Each row has a name. Each piece below is followed by the name of the row it came from, unless a question asks for something else. Each question is about the rows just above it. Places in a row count from 1.

[119 127 175 145 123  96 106  99] = (101)
[114 155 148 168 126 175  88 171] = (65)
[114 155 148 168 126 175  88  93] = (28)
After [119 127 175], its row goes on with	[145 123  96 106  99]
[ 96  99 106 119 123 127 145 175] is which row reordered?	(101)
Which row holds these entries in another order? [155 171 148 175 168  88 114 126]	(65)

[143 143 152 143 137 152 152 143 142 152 144 144] = (26)
[144 152 143 152 144 142 152 144 143 143 137 152] = (97)
[138 149 150 139 132 153 141 138 150 150 149 140] = (56)
[117 159 170 159 117 168 159 117 171 171 130 158] = (144)
[164 117 124 117 164 121 117 164 124 124 172 117] = (30)
Which row holds these entries in another order? [144 144 152 142 143 152 152 137 143 152 143 143]	(26)
After [164 117], its row goes on with	[124 117 164 121 117 164 124 124 172 117]
The rest of the row after [121 117 164 124 124]:	[172 117]
Row and place of [140] in the named rows:	(56), 12
Which row holds these entries in another order? [143 144 142 152 143 137 144 152 152 144 143 152]	(97)
[168] is at row and place	(144), 6

[164 162 161  91  95 164  93] -> (50)
[176 174 172  78  82 175  81] -> (35)
[172 168 168  84  88 171  85] -> (100)
[175 172 171  80  84 175  81] -> (62)
[170 168 167  84  87 169  86] -> (121)
[170 166 165 176  91 167  88] -> (98)
[177 173 172  78  81 175  80] -> (17)
[154 153 153 101 103 156 101] -> (99)
Go on from [176 174 172  78] to the end of its row.	[ 82 175  81]
Go on from [ 82 175] to the end of its row.	[81]
which: [170 166 165 176  91 167  88]	(98)
Put [101 101 103 153 153 154 156] back in order: which row is it?	(99)
[85] is at row and place	(100), 7

[126 180 125 121] : (54)
[126  76 125 136] : (3)
[136 123 159 168] : (158)
[159 135 168 123] : (93)
[109 151  92 123] : (143)
[148  92  92 122] : (92)
[150 105 164 123] : (46)
Where in the named rows is [135]?	(93), 2
Where in the named rows is [150]?	(46), 1
The rest of the row after [92 92]:	[122]
Put [ 76 125 136 126] back in order: which row is it?	(3)
Where in the named rows is [121]?	(54), 4
The rest of the row after [135 168]:	[123]
Put [135 168 123 159] back in order: which row is it?	(93)

[118 145 131 152] : (115)
[ 97 122  95 153] : (48)
[ 99 105 112 113] : (95)
[125 131 167 123] : (197)
[161 120 157 130] : (130)
[109  94 120  89] : (126)
[140 178 106 119] : (13)
[ 96 167 107 119] : (112)
[ 96 177 134 132] : (157)
[168  97 118 130] : (108)
Which row holds these entries in another order? [106 119 140 178]	(13)
After [ 97 122], its row goes on with	[ 95 153]
Where in the named rows is [177]?	(157), 2
Where in the named rows is [134]?	(157), 3
[ 96 119 107 167] is which row reordered?	(112)
Where in the named rows is [113]?	(95), 4

[145 112 131 165] : (44)
[144 110 129 163] : (107)
[144 110 149 163] : (132)
[149 112 131 164] : (131)
[128 143 129 162] : (43)
Go on from [144 110 149] to the end of its row.	[163]
[164 131 112 149] is which row reordered?	(131)
Which row holds these entries in another order? [163 149 110 144]	(132)
The rest of the row after [110 149]:	[163]
Go on from [149 112] to the end of its row.	[131 164]

